One vector is turned by the same rotation once a tick. Each row is the vector after some number of ticks, and that number follows the row.
The counts run from 0 to 94.
[ 12   8  -6  51 -38  21  16  61  12  -8 -15   1 -12 -10 -13   3 -15   4
 -28  17  28 -21]	38
[ 19  -8 -44  66  13   4  -6  29  10  13  10 -20 -14  29 -11  29   4 -16
   3 -26   9 -14]	81
[ -2 -33 -11  45  -3 -57   0  -2  35 -27  -1  23  16  31 -24   6  14 -20
  12 -17  -4  21]	54
[ 26  23  14  22 -44  43  17  63   1  11  -5   9  13   4 -16   9 -23   3
 -27  15   1   0]	4
[-18 -43  -2  34  -8 -62   1 -13  33 -48 -18  27  -2  -4 -11 -13   9  -6
  11  -5   9   0]	59
[ -5 -36 -26  30  28 -50 -16 -28  21 -17  14   3  -3  30  -7  12  15 -19
  30 -33  -4   4]	90
[ 17   3  -9  53 -31  22  11  64  14  -4 -13  -3 -12  -4 -18   7 -15   1
 -25  12  22 -23]	39
[  9 -22 -36  50  24 -32 -17   4  14   2  16  -7   0  41 -13  28  12 -23
  21 -31  -2   3]	86
[-23 -39 -22  19  26 -59 -15 -38  19 -29  -1   8 -17   4   2  -1  11  -9
  28 -21   1  -9]	94
[-23 -30  -7  30 -14 -40   4   2  23 -46 -25  15 -31 -36   5 -19  -2  13
  -2  13  24 -33]	65
[  2 -31 -32  42  26 -40 -16 -11  18  -7  12   1  -3  38 -14  21  15 -21
  27 -35  -6   4]	88
[-12 -23  24   7 -32 -53  11  -5  30 -47 -17  43  20  -4 -19 -19   0  -1
   0  11  -4  24]	23
[-12 -39 -24  29  28 -55 -16 -30  18 -22   9   6  -5  24  -5  11  14 -16
  31 -32  -6   2]	91
[-12 -18 -16  41 -14 -13   2  27  13 -31 -26  -5 -42 -36   7  -8  -7  15
  -9  15  34 -47]	69
[ 24   4 -19  63 -25  16   7  60  16   7  -2  -4   6  22 -26  21  -7 -15
 -17  -5  17  -3]	43
[-19 -21 -15  35 -11 -18   2  21  16 -30 -28   1 -40 -36  11 -14 -11  13
  -9  16  34 -43]	68
[  3 -29 -14  51  -6 -50   1   1  32 -20   1  23  19  35 -28  11   9 -26
  12 -19  -4  24]	53
[ 24  -9 -22  67 -12  -8   4  38  23   1   8  -1  16  37 -30  25   0 -28
  -5 -16   9  16]	47
[ 12 -21 -15  57  -5 -38   3  13  30 -13   5  14  25  37 -31  18  11 -26
  11 -23  -1  25]	51
[  0 -20  25  12 -28 -50   9  -3  30 -31  -8  44  32  16 -29 -11  -4 -13
   4  -2 -11  36]	20
[-20 -38  -2  27  -7 -66   0 -14  32 -46 -18  26  -4 -10  -7 -14   9  -1
   9  -1   9  -3]	60
[ -6 -34  -8  41  -5 -59   1  -6  34 -31  -5  23  15  24 -23   0   9 -18
  16 -19  -3  18]	55
[ 19 -17 -41  61  19  -6 -11  21  14  12  12 -14  -7  39 -10  33   5 -24
  11 -27   6  -5]	83
[ 12  23  27   5 -49  39  20  55   0  -2 -17  12  -2 -16  -7  -9 -28  14
 -30  31   7 -11]	0
[-12 -39  -6  32  -6 -67   1 -11  34 -39  -9  27   8   9 -16  -6  11 -13
  13  -8   3  13]	57
[  5   3  -3  41 -38  14  17  57  13 -15 -25   1 -15 -21  -8  -5 -14  10
 -24  22  31 -26]	36
[ 31  19   7  27 -34  30  15  54   9  14   4  10  29  31 -27  17 -14 -13
 -21  -2  -8  20]	8
[-11 -14 -16  41 -15  -5   3  34   9 -24 -23  -6 -41 -32   6  -7  -8  10
 -12  14  35 -50]	70
[ 31  11   9  30 -31  14  14  45  12   8   7  13  37  36 -30  17 -11 -17
 -10  -1 -13  30]	10
[-23 -26 -11  34 -13 -27   5  17  18 -39 -29   3 -38 -39   7 -17  -3  15
  -9  19  29 -40]	67
[ 35  17   8  33 -36  23  14  52   7  11   5  14  31  33 -32  17 -12 -16
 -17  -4  -9  25]	9
[ 29   4   5  29 -27   0  13  35  15   6  11  22  37  42 -38  19  -5 -22
  -6  -8 -16  36]	12
[ -9  -6  11  23 -42  -8  18  37  18 -34 -32  19 -14 -37  -2 -20 -17  15
 -24  31  24 -24]	32
[-24 -36  -3  26 -12 -57   2  -7  33 -51 -24  17 -15 -22  -1 -18   3   2
   3   5  21 -14]	62
[ 22   5 -15  62 -30  23  11  66  10   1  -7  -6  -1   8 -18  16 -11  -9
 -25   5  22 -14]	41
[ 18 -17 -19  63  -9 -22   4  27  28  -4   6   8  22  41 -33  21   5 -26
   2 -19   2  25]	49
[ 26   1  12  28 -26  -4   7  31  19   2  11  24  42  43 -35  16  -6 -25
  -4 -10 -16  42]	13
[  0   2   3  39 -41  10  16  53  11 -18 -30   5 -17 -27  -6  -7 -18  10
 -28  24  29 -29]	35
[ 15 -11  17  22 -25 -28   8  12  28 -14   3  32  42  39 -33   8  -3 -22
   1 -11 -19  45]	16
[-15 -16  19  14 -41 -26  18  18  25 -47 -31  27 -10 -32  -9 -24 -12  14
 -18  31  18 -11]	29
[-17 -19  25   9 -35 -45  16   5  28 -50 -23  43   5 -20 -12 -26  -6   9
  -6  17   7   6]	26
[-14 -12  19  21 -42 -11  19  30  18 -38 -32  25 -13 -35  -2 -21 -17  16
 -18  29  21 -21]	31
[ -2  -8 -30  52  -5  10   4  44   8 -10 -17 -20 -39 -19   6   7  -8   7
 -12  10  31 -49]	73
[-12 -26  25   5 -32 -52  12  -1  32 -47 -23  43  16  -7 -15 -21  -6   2
  -4  13   0  17]	24
[ -2  -4   8  31 -43  -1  21  45  17 -31 -29  12 -15 -30  -8 -18 -16  14
 -24  31  26 -26]	33
[ 29  25  16  23 -42  42  15  61   2  14  -2   6  14  10 -20  13 -24  -4
 -25  10  -2   6]	5
[ -3  -6 -23  50 -10   5   5  41   8 -13 -16 -15 -41 -24   6   2 -11   8
 -12   9  36 -49]	72
[ 19  23  19  15 -44  42  21  61  -3   2 -10   5   4  -8 -10   0 -28   5
 -30  24   5  -9]	2
[ 11 -22 -13  51  -3 -44  -2  12  31 -14   6  20  23  36 -29  16  10 -27
  11 -21  -2  26]	52
[ 27   5 -18  64 -25  18  11  63  14   5  -2  -5   3  15 -23  20  -6  -9
 -21   1  20  -8]	42
[-15 -40  -3  33  -7 -65   1 -13  36 -43 -13  28   3   6 -14 -10  10  -9
  12  -7   4   9]	58
[ -9 -10 -23  47 -12   2   1  37   9 -19 -21 -10 -43 -33   7  -2  -8  11
  -9  12  35 -48]	71
[-16 -23  24  10 -41 -38  17   9  26 -47 -29  38   1 -28  -9 -25  -6  11
  -9  20  11  -2]	27
[ 16 -10 -44  63  17  -6  -7  27   9  14  16 -20 -10  36  -9  32   5 -21
   7 -32  11 -10]	82
[ 11  -3 -40  63   3  17  -3  44   3   8  -1 -24 -28   6  -3  21   0  -6
 -10 -12  23 -33]	77
[ 30  10   9  30 -31  10  12  41  14   8  13  18  38  42 -35  17  -8 -21
  -8  -7 -14  34]	11
[-25 -34  -5  28 -12 -52   4  -5  25 -49 -25  21 -23 -27  -4 -15   2   8
   2   9  20 -24]	63
[-18 -42 -23  23  27 -58 -14 -35  23 -28   4   9 -12   9   0   0  16  -7
  30 -22  -2  -6]	93
[ -4 -21  24   8 -30 -52   8  -6  30 -38  -9  45  27  11 -25 -14  -2  -8
   1   4 -10  31]	21
[  7 -26 -36  50  26 -37 -18  -5  18   0  17  -5  -1  37 -12  21  15 -23
  21 -36  -5   2]	87
[ 31  20   6  31 -37  36  14  56   6  14   4  11  25  24 -26  16 -18 -11
 -21   4  -6  12]	7
[  7 -16  20  17 -27 -37   9   5  32 -25  -1  39  41  30 -32  -4   0 -17
   3  -2 -20  44]	18
[ 24  -1 -19  64 -19   5   7  52  20   7   4  -3   9  31 -27  24  -2 -20
  -8 -10  10   6]	45
[ 13  -4 -37  63   4  13  -3  43   7   9   2 -26 -27  14  -8  25  -4  -9
  -4 -15  21 -28]	78
[ 24   3 -17  65 -18   9   7  54  15   6   2  -4   5  28 -22  24  -5 -18
 -14  -5  15   1]	44
[  6  -4 -28  55  -5  14   0  45   2  -2  -9 -22 -38 -13   3   9  -7   1
 -14   6  33 -44]	74
[-23 -27  -7  32 -13 -31   1  14  23 -44 -25  11 -35 -39   6 -14  -1  11
  -5  16  28 -38]	66
[-10 -14  17  19 -40 -21  19  23  19 -42 -33  27 -10 -35  -3 -24 -16  15
 -14  29  19 -14]	30
[  1 -19  19  12 -28 -47  12   1  29 -28  -4  40  39  26 -30  -7   1 -14
   4   0 -13  40]	19
[-21 -38  -5  28 -10 -63   3 -10  31 -48 -23  20 -13 -15  -5 -16   4   3
   9   5  17 -12]	61
[ 31  25  12  28 -38  37  12  62   4  11   5   8  20  18 -22  14 -22  -6
 -20   9  -3  12]	6
[ -3 -35 -30  37  26 -48 -16 -17  20  -9  12   4   1  32 -11  18  17 -21
  25 -33  -6   5]	89
[  4  -4 -31  57  -4  17   3  46   7   0  -9 -24 -33  -7   1  13  -5   0
 -10   2  28 -45]	75
[ 17 -20 -18  56  -6 -33   4  19  29 -10   6  11  21  40 -33  19   8 -26
   6 -24  -1  24]	50
[ 26  -8 -22  64 -15  -3   5  46  19   4   3  -1  13  38 -28  23  -2 -23
  -6 -12   7  10]	46
[ 23  26  16  19 -48  44  16  59  -2   9  -7   8   6  -1 -12   5 -24   8
 -30  18   5  -5]	3
[-17 -19  22  10 -39 -35  15  11  27 -51 -31  32  -2 -33  -8 -24 -12  13
 -14  25  11  -7]	28
[ 18  -7  15  22 -28 -23   8  21  21  -8   7  34  44  40 -35  11  -1 -23
   0 -10 -20  46]	15
[ 11  -3 -37  67  -2  17   3  48   5   5  -2 -21 -31   0   0  16  -3  -2
  -7  -4  29 -40]	76
[ 16  26  22  11 -46  42  21  58   0  -4 -10  10   1 -13  -5  -1 -28   8
 -24  28   4 -11]	1
[-13 -35 -23  27  28 -58 -15 -32  22 -25   7   8  -9  17  -1   7  14 -14
  29 -27  -2   2]	92
[  9   7  -2  46 -40  16  15  61  10 -12 -17   2 -16 -17  -6   1 -17   6
 -30  22  27 -24]	37
[ -8 -23  25  10 -32 -53  11  -4  32 -44 -13  43  26   3 -24 -14  -2  -3
   3   6 -11  26]	22
[ 13 -20 -40  54  23 -21 -13   9  16   7  17  -9   0  41 -15  27  12 -26
  20 -36   2   2]	85
[ 20 -11 -15  62  -8 -15   4  33  26   2   9   7  21  40 -31  23   4 -26
  -4 -17   4  19]	48
[ 20   5 -14  57 -28  23  16  64  14   0  -9  -2  -5   5 -15  15 -11  -3
 -23  12  23 -16]	40
[-16 -23  27   7 -36 -46  11  -2  29 -45 -22  44  10 -13 -16 -21  -5   6
  -5  15   4  12]	25
[ 20  -6 -46  62  11   9  -6  37   9  11  10 -23 -20  23 -10  27   3 -14
   0 -21  17 -20]	80
[ -2  -1   7  34 -42   5  19  47  13 -27 -27   8 -16 -33  -2 -10 -18  14
 -26  25  26 -25]	34
[ 26  -2  16  28 -25 -14   9  24  22  -4   9  30  43  40 -33  14  -4 -21
  -1 -10 -19  45]	14
[-24 -31  -7  31 -11 -44   1   2  25 -48 -29  17 -25 -32   4 -18   0  10
   2  11  24 -26]	64
[ 19  -5 -39  66   9  13  -6  40   7  12   8 -26 -22  21  -9  24   1 -13
  -2 -20  20 -27]	79
[ 15 -17 -39  58  22 -14 -11  15  12  10  14 -15  -7  39 -15  28  13 -23
  11 -35   3  -4]	84
[ -9 -34  -7  37  -5 -62  -1  -8  34 -35 -10  28  16  15 -18  -1  13 -15
  13 -11   1  17]	56
[ 11 -10  17  19 -24 -36  10   8  24 -18   5  36  41  30 -32   3   0 -23
   4  -7 -20  42]	17
